(in the rows, 128 means zero)
M: rows in 3 groups, each row roughly a mix of its group's directions:
M (131 x 12):
[[120 133 133 118 113 135  68 139 116 167 146 158]
 [127 158 122 114 108 150  69 103 115 153 136 119]
 [129  97 126 118 140 161 126  77 148  99  97 133]
 [106 136 117 148 121 143  87 159 123 165 120  87]
 [133 108 152 167 143 103 168 140 116 121 120 170]
 [138 135  87 144 174 143 167 116 150 115 145 140]
 [113  83 140 127 138 157 146  89 150  98 111 144]
 [113 125 168 131  73 117 101 144 114 137  98 132]
 [146 160 141 155 139 116 124 181 108 159 145 119]
 [116 143 129 116 129 138 110 141 144 165 167 181]
 [105 131 111 105 112 135  82  78 128 148 124 108]
 [122 127 129 109 121 152  67 125 107 157 159 140]
 [141 122 143 128 186 137 153 128  93 109  98 138]
 [145 131 115 155 129 123 184 121 158  96 105 110]
 [135 120 140 107  86 111  69 140 119 134 110 111]
 [138 101 148 115 133  91 172 145 122 110 108 164]
 [157 142 176 137 169 127 112 144 129 113 147 156]
 [130 167 115 121 108  93 144 172 129 158 142 108]
 [132 151 104 108 132 161  97 131 140 119 148  75]
 [150 122  96 160  97 155  99 120 137 121  95 101]
 [154 127 152 112 171 112 133 137  98  87 100 126]
 [124 141 103 139 174 145 177 133 129 132 163 132]
 [134 106 146 132 122  97 173 171 116 118 120 158]
 [128 135 114 141 175 139 187 107 141 116 140 131]
 [115 123 149 108  89 123  78 121 114 132  87 140]
 [130  98 134 151 133 114 178 134 144 127  94 167]
 [137 139 127 140 121 120 182 151 131 120 136  73]
 [140 108 116 113 186 124 119 131  91  97 110 136]
 [138 113 132 144 163 126 145  99 105 108 105 180]
 [103 133 109 137  80 130 142 108 162 155 158 144]
 [129 139  99 131  89 151 108 132 170 144 169 128]
 [160 148 131  93 150 120 157 130 129  78 125 152]
 [134 122 136  97 183 144 164 133 111 121 146 155]
 [142 175 101 115 135 108 122 164 135 145 155  97]
 [147 157 132  95 109 165  79 109 121 127 128 112]
 [126 116 143 120  92 121  67 119 127 127  95 150]
 [117  77 152 118 138 136 113  86 109 105 104 137]
 [142 135  95 137 169 149 172 109 146 124 157 125]
 [116 119 147 146  83 150 101 151 114 150 147 165]
 [116 136 134 116 104 138  70 121 123 162 119 164]
 [128 178 117 128 109 112 132 163 138 170 147 109]
 [112 151 113 140 108 181 105 123 148 137 152  93]
 [127 119 158 101  82 118  81 128 113 150 113 119]
 [121  98 144 146 157 109 182 151 137 102 140 135]
 [125 143 120 150 165 136 179 144 127 132 171 113]
 [131 149 108 154 170 128 166 145 144 141 167 134]
 [ 93  72 122 116 138 143 137  94 151 114 110 124]
 [136 137 105 135 171 106 157 128 141  88 114  93]
 [ 96  91 126 141 121 154 134  76 149 126 110 147]
 [122  87 144 119 130 144 163 100 144  82 107 125]
 [132 140 108  97 108 146  76  92 121 134 114 105]
 [118 146 121 115 120 144  67 124 122 168 138 153]
 [108 136  94 146  94 154 130 122 165 155 163 125]
 [128 163 112 138 156 134 177 136 139 157 157 108]
 [127 130 122 132  65 110 101 122 163 135 150 111]
 [141 150  94 149 153 143 178 134 149 133 157 115]
 [117 126 154 120 104 142  82 118 117 168 139 166]
 [139 156 122 148 131 170  88  82 133 135 123 113]
 [107 129 153 148  85 101  93 130 145 162 145 122]
 [124 130 151 106  89 111  75 133 115 138 103 106]
 [ 95 125  97 124  80 111 115 121 154 149 161 118]
 [131 131 137 150 125 124 197 139 133 108 127  94]
 [150 110 152 123 168 114 124 124  89 106  89 148]
 [120 146 125 104 113 149  73 111 120 171 132 144]
 [108  96 135 131 152  89 181 145 139 112 138 129]
 [123 143 100 106 116 143  74  91 131 153 123 143]
 [117 153  96 126  93 153 143 132 170 140 163 120]
 [133 129 125 128 154  91 161 159 124 101 129  81]
 [111 122 168 145 123 118 137 120  99 164  80 143]
 [116 110  97  72 156 122 110 144 104 136 143 145]
 [141 117 113 147 148 134 197 135 141 112 150 127]
 [117 107 165 125  82 128  83 127 112 129 108 148]
 [148 147 110 115 171 141 141 133 138  91 159 163]
 [142 163 139 111 180 142 158 152 124 100 136 139]
 [123 139 113 139 128 166  75  89 126 144 123 105]
 [123 115 170 120  79 114  90 126 119 129  97 126]
 [137 109 129 167  85 129  88 110 131 143  96 117]
 [116 124 148 114  85 111  85 137 117 127  82 134]
 [107  83 118 101 128 132 134  90 141 104  99 100]
 [155 128 152 144 149 112 162 182 112 107 135 132]
 [130 144 110 149 150 131 193 150 138 138 154 125]
 [142 114 146 132 148  94 160 152 123 131 119 184]
 [ 93 119 116 112  94 152  94  89 130 139 126  99]
 [124 132 157 156 102 103 178 165 134 131 119 117]
 [124 136 111  96 170 111 147 146 108  85 127 100]
 [132 134 117 168  68 132 115 105 153 135 110 128]
 [133 146  97 141 184 132 167 126 141 120 153 118]
 [114  91 147 120 117 139 134  71 131 113  92 135]
 [144 124 138 137 186 140 141 128  94 106  97 145]
 [144 118 135 139 162  93 160 147 126 116 132 179]
 [123  88 120 121 160 171 108 101 145 100 123 143]
 [119 138 109 110  72 132 148 130 155 136 131  84]
 [113 114 110 122  69 119 119 110 159 152 157 125]
 [148 118 141 134 138  93 173 178 121 128 106 131]
 [118 112 148 104 100 124  75 110 117 128  93 150]
 [152 121 146 135 177 133 138 129  94  98  89 123]
 [142 177 123 153 139 101 126 159 115 151 155 103]
 [123  83 131 120 153 143 129  80 139  97 104 141]
 [140 163  99 158 134  99 134 173 120 147 148 112]
 [126 113 113 156 101 145 155 107 128 126  93  78]
 [153 130 116 131 183 140 128 134 102  87 101 134]
 [154 139 128  95 172 126 105 160 122  93 151 125]
 [133 145 148 102 185 116 118 159 105 114 135 150]
 [126 128 117 139 140 167  82  84 125 122 123  95]
 [112 141 108 124  90 147 124 131 165 163 169 141]
 [122 129 120 111 133 153  72 106 120 155 142 167]
 [137 105 128 133 173 117 122 113  88 108  95 158]
 [119 114 112 160  73 140 121 107 145 152 113 100]
 [114 168 124 135  82 116 146 152 138 170 143 127]
 [133 165 111 112 119  90 131 172 126 159 146 108]
 [106 145 143 120 118 154  97 132 105 177 160 145]
 [127 122 131 132 111 161  89 102 132 154 139 180]
 [102 123 155 121  98 149  88 138  95 153 139 155]
 [123 130 148 125  62 138  95 133 122 150 104 132]
 [137 113 122 145 152 113 180 118 147  83 106 127]
 [105 109 141 162  97 132 143  97 127 173 111 149]
 [ 97 141 122 132  92 150  85 101 117 152 146 105]
 [141 120 142  79 179 123 140 149 105 110 140 127]
 [122 110 139 106 103 122  75 112 117 110  84 136]
 [123 142 124 132  92 154 116 139 167 165 168 122]
 [125 156 137 174 116 117 155 163 128 159 147 153]
 [109 138 107 133  77 141 135 127 165 154 156 105]
 [110 172 105 140  97 133 126 119 152 162 156 152]
 [142 140  86 130 160 150 163 131 138 139 171 119]
 [136 140 143  89 174 111 115 155 105 115 133 160]
 [118 139 147 143  80 156  98 103 111 159 112 139]
 [136 166 125 112  97 158  99  78 134 124 132 128]
 [127 162 127 142  99  99 149 177 117 154 146 120]
 [127 122 125 167  71 138 124 106 145 146 103 107]
 [121 107 130 144 138 115 178 145 147 113 135 180]
 [120  76 139 120 140 144 133  88 134 102  95 145]]

which group is each row in? (one row of each group first):
[118 108 134 160  83 114 143  98 139 128 116  85] => D
[124 144 136 141 145 111 189 112 145 109  96 109] => L
[ 99 146 140 124 105 146  82  97 119 164 151 127] => S

[136  99 167 124 104 120  87  92 132 110 103 138] => L
[142 130 150 121 180 118 140 133  92 103  98 153] => D
[137 128 148  80 161 102  99 160 109 118 143 132] => D
[131 100 125 120 132 151 125  72 140 101  88 123] => S
[105 105 130 141 124 148 161  78 164 118 107 132] => S
[102 130  94 163  85 137 122 118 146 145 121  91] => D
[127 122 120 126  69 104  80 122 137 147 115 136] => D
[122 115 165 116  80 114 100 119 124 131  85 138] => L
[138 179 131 142  96 109 135 162 120 166 138 123] => S
[154 115 134 131 188 154 129 133  97 112 105 138] => D
[136 117 148 139 140 109 170 179 122 107 148 153] => S
